Each path is a new rotation, seen through one point. The rows after it are directions, each followed by how far the rotation turns it, in degrees each step (0 if it stays put).
Each turn is a multiple of 5 degrees from 10 to 175, or 0.
Each row of a path follows its step; steps can be skipped.
Path 1:
step 0: [ -2  18  19  10 -17 -12  10  -1   3   8  -5  10  -7   5  -2 -16   3  18
   3   8 -16  15  19   5  -2 -29   3  -9   1  19 -18 -17]
step 1: [  2   6  -4 -21  -4   2  19   8   4  22   8 -10  11  16  16   0   4  25
   1 -17   7  14  14 -11   5  17  -2   3  13   3   4 -26]
step 2: [ -9   0 -11  -5  -6 -15  20 -22  -5   8   6  12  -1 -17  15 -14  -8  -3
   9  -5  18 -10   6 -11  13 -24  19 -17  18  -8   7  -8]
step 3: [-12  27 -10  -5  -1   9   6  -5 -22  17   5  -1 -16  -1  -5  10   4  26
   2  -8  16   2  -8  18 -22 -16  -9  -5  10  -8 -14  -1]
step 4: [  1   6  26  -1 -16  -1  12   4   0  25 -10   0 -12   2  13 -16  -8   8
  16  -9 -14   2   6  12  23 -25 -11   4  -2   7 -18  -9]
step 5: [-16   0  -7 -14   5   1  -2   7  -1  13  19  -1   5  -9   8 -10   6  26
 -17 -19   5   6  10 -13  12   4   3  12  19  17  -8 -26]
step 6: [ -8   0  -2 -17 -14 -23  16 -26  -7  13   0  27  -3   2  19  -3   0  -3
   2   1   6  -4  -7  -8 -12 -12  22  -1   4 -14 -13 -15]
step 7: [-21  25   5  -6  -9   7   1  15 -10  18   3  -5 -15   4   2  13  20  14
  10 -16  21  -3   0  19  -5  -9  14 -24   1  -2  -2  -4]
step 8: [ -3   2   0 -15 -22 -11   6  10 -20   8 -12 -11 -13   4   5 -23 -21  -5
  14  -9   6   8  18   0  12 -20 -11   3   5  14 -21  -7]
step 9: [ -6  19  -2  -1   9   9   5  -8   5  13   7  17  -1  -6   3  -7  10  18
  -6  -6   5  10  14 -21  -9  -8   0   1  11  35  -5 -30]
step 10: [  0   0   8  -9 -19 -23  22 -23   0  10   7   2  11  13  17   3  14  15
   8  -5   3   6  13 -11  -5  -5   1 -13  10 -26 -18  -9]
Directions:
[  0  -4  -3  -5   6   5   5   8  -6   0   1   4  -2  -1   2   1  -7  -6
  -1  -4 -10   2   5  -6   3   1  -1  -1   5   2   6  -4]	100
[ 2  0  2 -1 -6 10 -4  6  2  1  3 -7  7 -5  3  0 -6 -4  1  6  6  2  1  0
  7  1  3 -1  3 -4 -5 -5]	110
[-6 -4  9 -1  1  0  3  0  3 -1  2 -3  1 -2  2  3  9 -3  9 -6  3 -6  4 -2
  6  3 -9 -3 -4 -3  4 -2]	125
[-3 -1  8 -2 -3 -3  7 10 -1 -2 -1 -4 -4 -5 -4 -2 -3  6  5  8  0  5 -7 -1
 -1  1 -2  4 -1  7  3  2]	90
[-3 -3 -6  0  1 -3 -7 -8 -2 -3  6  3 -6 -3 -2 -1 -5 -1  0  5  9  2  1 -4
  5 -1 -3  6 -3  3  6 -7]	110
[  3  -5  -3   3  -3   3   0   2  -8  -2   2  -4 -10   4   4   4   5   0
   5   6   2 -11  -3   0  -3  -4   5  -2   7  -3   3   1]	85
Path 2:
step 0: [ -1   2  12  -8  -1  16 -28  -7 -19 -19   2  -8   3   3  -9   7  10  -8
  -4 -14  -5 -23  -7   1  -6 -13  18 -11   9   1 -12   5]
step 1: [  1  -3  17 -17  -3  11   0   1  -6  -3  -4  -3  -2 -13  17  -3   9  -7
   6  -3   3  12   1  20   1 -19  21  17  -2   5 -21  22]
step 2: [  8  -2   6  -8   4  11 -21  22   3 -17  -1  15 -15 -10 -20  14 -15  -5
  -7  11   2  -4  13   6  11  -9  19   6 -11  -5 -13   9]
step 3: [  7 -10 -12   0  -5 -17 -22   8 -10 -31  -5  -4  22   1  12  17  13  -6
  -5   3   2   5   4   3   3  -1  17  16   6   0 -14   9]
step 4: [ -8  22   1 -24 -10  -2 -11  -1 -15 -28 -13  10  -1 -11  11 -15 -10  -3
  -4   5 -14 -18   3   4   4 -16   5   6   1   0 -10   3]
step 5: [  2 -21  17 -12 -11  11 -14  14 -14  -7   7   4  17   6  12   3 -12 -14
   5  18  -9  -5   3  25   5 -12 -11  13  -8  -5  -2   7]
step 6: [ 14 -10   0  14  -8  -9  -9  -2   3 -23 -13  20  -8 -11  19  -3  -6  -8
  -3  23  10  -3   4   4  11 -13   8 -11  -4 -13   1  20]
step 7: [ -2  -4  -3  -1 -13 -20 -14  -4 -25 -14   3  10  17   3  -9  -9  -1  -1
   4  12   9 -16  29  10 -13   8   3  -6  -4  -9 -14  10]
step 8: [ -3  -5  -9 -12   6  11 -15   4 -15 -16  -1  -4  16 -14  15 -15   4  -8
   3  -5  13 -13  -3   5  -7 -22 -14 -21  -1  -6   2  21]
step 9: [  7   5  16 -13  -2   1 -10  -3 -23   1  12   5 -10   1   4  -4  -8 -15
  21  11   7  10   9  23  10  -5  13 -21   5  -5   7  18]
step 10: [  7 -24 -10   1  18   0  -3  -2  -9  -7   6  28   0   3  -5   5   7 -12
   0   0   5   7  22   2   1 -25   6 -16  -4   0 -21  12]
Directions:
[-7  9 -3 -3 -3 -7  4 -5  0  6  4  7 -7  0  0  1 -5  1 -4  0  1 -1  5  6
  1  0  0  5  4  3 -3  7]	135
[-1  2  2  4  0  5 -2  3  2  0  1  7  3  2 -2  9 -6  5  3  5  6 11 -2 -1
  7 -2 -1 -3  6 -6  1  1]	100
[-1  3  4  3 -4 -1 -1 -2 -6  4  3 -8  4  2 -4  2  5 -4  5 -1 -1 -1  6  3
 12  9  0  5 -2 -6  0  1]	170
[-1 -1 -8 -9  9 -3 -2  4  1  0  0 -5 -5  2 -7  0  2  1  2 -4 -4  9 -2  2
  6 -5  7  1  0  1 -5 -1]	40
Path 3:
step 0: [ -6 -12   6  16 -16 -16 -10  -7  -4   2  -1 -11  -5 -10 -11   3  -8  -3
  28   8   8 -10  -3  10   0 -19  20  11   3 -28  24 -10]
step 1: [  7  -2  -5   4  -8  17  -2  -2 -30  -3   3   4  16  14   3  10   4  -5
  23   8 -19   7  20   5 -12   2   2  13  16 -30  -2  -8]
step 2: [-19  -6   3   4  12 -11   0   7 -14   5 -10  -4   9  13 -12   5 -23   3
  -8   5 -11  23  30 -12   3 -29  -7  -2   3 -13 -10   1]
step 3: [  7 -13  11  26  -5 -18 -15   8  -1  -8 -13 -16   2 -14 -12  26 -10   1
  17  16   1 -17   8 -18  -2 -14   4  -1   7  -4   5  17]
step 4: [ 13   5  -3  20  -9  20   3  -1 -26  -5  -4  16  17  16   5  24  -8  -4
  12   0 -13 -25  16 -11   7   6  -5  -7   9   5  -8  -3]
step 5: [-31   1   0   7   9   6   2  -1  -3  -7 -16  -6   1  16  -7   9  -9   3
 -18 -11 -12 -13  26  -8  28 -20  -5   4  -9  15   3  -9]
step 6: [  1  -9  -6  15  -6  -5   3   4  13 -40   2 -17   1  -9  -3  19  18  -1
  -2  14   1 -20  10  -3   3 -18   7   8  -2  13  20   5]
step 7: [ 10   5 -17  16 -24   1  23   2  -7 -24  10  27  17   2  13   7  -1  -3
   2  -2  -8  -9   8   5   2  -8  12 -11  -2   6   0 -25]
step 8: [-31   3   2  -1  -2  -5  -5   3  -2  -2  -9  15   2 -14   2  -5  -6  13
  -4 -11 -17  -6   9  10  18 -25  13   8 -16 -11  16 -29]
step 9: [ -3  -3   3 -11  -1   6  -2   5  -3 -29   8   2 -12 -28   2   8  15   3
  13  24 -15  -3   9   1  -5 -18   9  23   8 -18  15   4]
step 10: [  6   8   0   4 -13  -2  27  15  -5 -11   3  17  -5  -3  18   4 -17  -5
   6   8 -23  21  18  -9 -12  -8  14  -4  16  -9 -20 -10]
Directions:
[-1  0  1  5 -3  6  7  3 -1  7  8 -5  7 -6 -4 -1 -3  7 -5  0 -1  0 -4  6
  2 -1  0  5  4  3 -1  6]	0
[ 1 -1 -4 -2  1  3 -1 -1  2 -9 -2  1 -7 -2 -7 -2 -7  2  0  9  9  2 -4  1
  6 -4  2 -2  2 -2  2  8]	115
[ 3 -1 -6  2 -4  8 -3 -7  0 -5  4 -2  3 -8  2 -3  4 -4  4 -1 -3 -3  3 -5
 -7  6  2 -5  5 -3  1  7]	125
[ -6   1 -10   6   4   2   3   0   8   2   4   8  -1   1  -4   0  10  -2
   0   0   3  -1  -5  -2   0  -4   5   4   1  -2   0  -6]	40
Path 4:
step 0: [ 14  25  30  10  -4  -7 -16 -13  -3  -2   9  -8  10 -13 -18  10  10  17
  -3   6   3  -3   1 -11   9  -7  11  -8   4   3   2  10]
step 1: [ 10   0   7  -9  -4   0 -19  11   2   5  -5 -24  18  -6  -8  -8  -2   2
  10  23  -8   0 -15  12  19  -6   7  -8  11  22   7   4]
step 2: [ 13  -6  -4   9 -16 -13 -27  20   5 -19  -5  11  15  -6   3   2  -7   9
   0   5   3   1  -3   5 -10  18  17  -4  16  17  -3   3]
step 3: [  3  12   3  -1  -1 -18 -23  -3   1   2  25   4  -2  -1   9  12   4  -4
 -23   7  12  -6  -5   8  -5   6  -5   2  12  23   7  21]
step 4: [-10   0 -23 -23   1  -3  -9  -1 -21   6   9  -2  13  10   1   0 -11 -13
   7  17  13  -2  -5  20   5  18  -7   2  14  14   5   1]
step 5: [ -9  10 -20   1 -15 -13   8  -5 -19  -9   1  21   4  22  -7  -2  -2  -2
 -11   3   2   9   7   0 -12  13  21  10  17   7 -11  -1]
step 6: [ -9  21 -18   2   6 -13  17  -5  -5   7  12 -12 -11   0 -25  -3  -1 -10
 -19   6   4   1  16  -6  -2  -3   5  13   3  10  11  24]
step 7: [-11  -2 -19   2   2  13   5  -1 -14   5   2 -15   8   5 -24   3  -6  -1
  26  -7  21  11  14  -6  15  -1  17   8   3   4  13   6]
step 8: [  5   3  -9  10 -26  -5   6 -13  11   2   1  -2  -3  13  -1   4   4   7
   8  -7  -1   2  14 -10  12 -15  41  -1  -1   8  -2   6]
step 9: [ 17  17  -1 -10  -4 -18   8   0  18   1  -4 -22 -12 -16  -1   9 -16   5
  11  -3  11 -22  10  -9  10 -12   7  -2   2  10  10  10]
step 10: [ 12   6  10   2  -4  -2 -11  11  -1  11  -4 -13  15   7   0  26 -14  16
  21 -14  19  -5  -4  10  10 -11   5   9  20  -2   2 -10]
Directions:
[  2   0   2  -8  -2  -3   1   4  -1  -4  -8  -1  -9   2   0 -10   0  -3
  -1   3   0  -4  -4  -6  -4  -4   6   3   8   1   0  -6]	100
[ 0 -7 -5 -2  3 -5 -3 -5 -2 -2 -5  3  1  5  3  0  4 -3 -4  3 -1  5 -5 -2
 -1 10 -6  3  7 -1  2  9]	35
[-10  -3   5  -5   4   4   1   3  -6   5  -1  -6  -1   0  -1   3   2   0
   7   1   2   4  -5   6   6  -4  -4   0   7   1   7  -1]	120
[-2  5  2  0 -2  1 -6 -1 -5 -5  7  4  6 -9 -2 -9  2 -4 -1  5 -3  6  0  4
 -4  2  1 -8  4  5  3  0]	20
[ -3  -5  -4   3  -2  -2   1   0 -12   2   4   2   3   2   0   0   0  -1
  -3   0  -4  -9   5  -2  -5  -3 -10   4   2   5   0  -7]	45
[-4 -2  4  4  3 -4 -4 -5  6  2  1 -5  3 -2  0 -7 -1 -2 -3  5 13  1  6  0
  2 -2 -4  4  3 -4 -6 -4]	115
Path 5:
step 0: [  8   8  -6  16   0  -4  15  -8   5  -8   5 -12 -10   4 -25  -5   3  -9
 -10  27  -4  13  14  12  21   8   2  20   4  21   9   7]
step 1: [ 10   1   0  11   0   2   9 -15  -1  -8   8 -18  -8   6  -6 -31   5  -9
   7  13   2  -4   1  23   2   6   5  19  20   9  18  17]
step 2: [ 14 -15   0   3  -9   5  11 -10   3  15  10 -23   1   8 -10 -11  15 -18
   3  27   7  -9  12  -7  -6  -1   2  25   5   6  12  15]
step 3: [ 11 -15  -3  10 -18  -3  13  -1  -1   6   5 -20   5 -19   1 -11  10  -3
  34   9  13 -17   4   7  -7  -6  -5   9  -1  16  14  14]
step 4: [ 14 -12  -2  10  -7   4  -2   1   6   5   8 -13   3 -27 -15   5  28  -7
  18  -2  -2  -1  24 -17 -12   5  -2   3   5  21   4  14]
step 5: [  2 -11  -6   3   0   3  -7 -12   3  -6  19 -11   0 -27 -10   8  17  -2
  21 -12  18  19   5  14 -14 -14  -1   0   6  22   7   5]
step 6: [-14  -6  -1   3  -4 -10  -7  -8   3   8   8   2   3 -13 -27  -2  33 -17
   2  -9  13  30  -1   2 -16   3   0  -5  -4   9   9  12]
step 7: [-19   6  10  10 -18 -21 -10 -17  12  -3  21 -18   1   0 -22   0  13  -5
   2 -13  12  10  -1  20  -9  -7  -4  -2 -19   3   7   3]
step 8: [-15  -7   3   4 -18 -20   3  11  10   1  14 -19   3   4 -22   0   6  -2
 -17  -7  -7  10   4  17  -8  20  10  -5 -16  10  15  18]
step 9: [ 13  12  -6   3  -9 -27 -11   5   8   6  22 -28   0  -2 -22   2 -19  -3
  -8   0  -4   8  -4  18  10   7  -5   1  -6   9  10  18]
step 10: [ -3   5 -13  -5  10 -17  -6  12  -2   6  16 -24  -2   9 -19  -2  -1 -20
   0   6 -12 -10  -5  16   2  15   4 -10  20  11  14  22]
Directions:
[ 9  0 -4  1  2  4 -6  4  1 -8 -1  1 -2 -7 -2  1 -6  6 -4 -5 -4  6  5  1
  4  4  2  1  5  8  0  3]	80
[ 1  3 -6  2 -4 -7  0  4 -3  5 -9  8  2 -4 -3 -4 -3 -1  4  5  6  5 -5 -1
  8  0 -6  0 -4  3  1  3]	120
[ 6  3 -5  5  6 -6  4  1  1  4  0 -2  0 13  1 -4 -1  5 -3  0 -1  1  8  5
  3 -3  0 -5 -2 -3  7  2]	40
[-5 -2  5  7  0  3 -2 -8 -3 -8 -5  5  4  5 -8 -5  1  1 -6  1  2  6  0  4
  0  1  2  4 -2  1  3 -7]	55
Path 6:
step 0: [-19  -6  14  -6   1  -9  -3  11 -14   3   7  -5   4   5 -13  -9  15 -18
   8   5  21  11  -1  20  -2 -10  14   5  16  26  -7  12]
step 1: [-25  -2  15   3  -3   2  10   4  -5  11  13  24  -6  10  13  10  13   2
  12  11   2  -9   0 -14 -24 -22 -11   0  -1   6   9 -10]
step 2: [-16 -18  13  11  19   0   4   7  -2 -15   1  14   0   4  17  12   4 -11
 -11  -7 -10  27  10  -6  17   1 -15 -19   7   8 -14  -7]
step 3: [-22 -11 -11  -2  -3 -28 -14  -3  -2  -3  12 -16 -20   8  29  -1  11  -3
  -2  10 -12   3  -4  16  -7  11   5  10   4  10  -9   5]
step 4: [-15 -15   6 -19   4 -14  12 -13   7   5   0   7   3  25   8  13  16 -10
   4 -11  11 -27  -1   2  12 -13   3   0  14 -16   3  11]
step 5: [  2 -16  23  22 -10   5  24   1  -6  15  13 -10   2   0   6  17  15   3
  -6  -2  -3  17 -15  12  13 -15  12  -7   5  11   1  13]
step 6: [ -9  -3   8  10 -21 -31   6   0   0  11  14  17  17   9  18  -9   3 -10
  -9   2  17  12  16   4 -10   0  -1  11 -13   9 -11  -9]
step 7: [-10 -18  19  -2  12  -1  -2   8   4  -2   2 -13 -12  33 -10  -7   8 -20
  12  -2  12   2  11   0  -6  -8  -9  -3  14  20  -8 -14]
step 8: [ -3   2  10   4   8  -9  17   8 -15  -5   1   5 -20   5  26  30  10   1
  -3  13 -18 -10   8  -9 -12 -12   3   8  11  16   4  -4]
step 9: [-21  -3  -4   4   7 -11  -3  10   6 -15  -5   7   2  -2  15   8  32  -3
 -30  -4  13   5  14   9  21  -6  -6  -5   4  -7 -15   7]
step 10: [-16 -19   1   3   3 -18   0   3  16  10   9 -16   7  11  12 -16  19   6
  11  15  -8   7 -11  15  -6  -5  -3   6  20   6  11  19]
Directions:
[ 0  7 -6 -2 -5  1 -4 -1  0  2  7  4 -4  5  4  5  2 -2 -7  1 11 -4 -4 -4
 -6  2 -4  0 -8 -3 -1  1]	140
[ 2 -2  0 -4 -2  8 -6  6 -3 -3  0 -7  4 -5  6 -6 -6  0  0 -5  0 -6  4 -2
  2 -2  1 -2 -8  0  9  3]	0
[-3  3  3 -8 -1  1  2  2  4 15 -7 -4  5  2  1  1  2  0 -3 -3  0  4 -5 -4
  3  5  5  3 -3  1 -1  3]	60
[  0   0  -5  -4 -12   1   5   0  -2  -3  -3   4  -3  -3   4  -4   3  -4
   3   8  -6   0  -4  -1   3  -3   3   9  -4   3  -1  -4]	145
[-4 -2  1 -8  4 -1 -2  0  0  3  4 -2  0  9 -8 -5  1  0  7 13  0 -7  4  3
  0  2  2 -1 -3 -3  4  0]	110
[  0   4   3  -3  -6   4  -1   6  -1   2  11   1   6   2  -5   2  -5   1
   2  -1   3   5   4  -2  -2  -3   4   3   5   4  -3 -11]	60
